The same turns and mirrors carry the whole set onto itself, and each row onto the other rows of its family. Which rows share a family with each named row? Give them in list order.
These 36 rows form 9 families of 4 rows each.
tikeg: [-45  27 -13  43  13 -23  -9  46]
Duvi: [-59  13  26  22   4  35 -12  28]
badug: [-29  14 -22  25   3 -19 -28  63]
bolu: [-49   5  46  17   1  23  -7  34]
ves: [ -4  20 -29  22  14 -14  29  32]
Bam: [-40   7   3  33   6 -24 -26  61]
zenel: [-55  16  29  19  -2  23 -25  42]
gepez: [-49  16  38  28  -2  31   1  23]
lugu: [-60  28  27  30   7  17   2  22]
kepef: [ 6 -4  7 -1  1 42 19 22]
nezig: [-46  12 -20  37   9 -12 -27  56]
Tar: [-32  18 -21  26  -8 -10 -38  52]
totuk: [  3   8 -34  28   5 -18  15  46]
Pived: [  5  -7 -33  14  -6  -8  22  34]
lono: [-60   3  29  25 -12  21 -15  27]
Mepim: [-47  -2  38  22   7  20 -25  34]
pup: [ 11  11 -39   4  -7   1   4  37]
Vite: [-46  16   0  47   4 -13 -24  53]
taz: [-41   5  35  19   0  39 -21  34]
Gule: [-18  20   9  10   7  24  41   9]
gotov: [-49  19  22  16 -14  33 -27  28]
duv: [ 16 -14 -21   8  12  -5  13  37]
lofe: [ 1  6  5 10  0 27 40 17]
funo: [ -7  12   6  -7 -13  42  15  13]
zif: [-40   1 -19  37  -6 -22 -24  53]
Ter: [-24  -6  -8  32  13 -22 -31  56]
Fam: [-33   4  -5  35   6  -5 -40  63]
Gafet: [-17  -6  14   3 -11  35  29  10]
Muve: [ 12   6 -33   0   1   1  19  40]
biko: [-12   5   4  -2   5  40  31  14]
Fim: [ 0 -4 19 -5  2 26 36 22]
Razo: [ -7 -10  25   0   7  35  17  15]
katu: [-14   8  18  -8  -4  44  21  18]
Gulor: [  8  -3 -23  13   8 -20  15  50]
gek: [ 14  -4 -32  15   7  -2   0  51]
tosud: [  2   4 -42  14  11  -4  16  41]

The rest of the family of tosud: Duvi, nezig, biko
The rest of the family of gotov: Tar, pup, funo
The rest of the family of duv: Mepim, Ter, Razo
The rest of the family of kepef: taz, Fam, gek
The rest of the family of totuk: gepez, Vite, lofe
The rest of the family of katu: badug, zenel, Muve
The rest of the family of Gafet: Pived, lono, zif

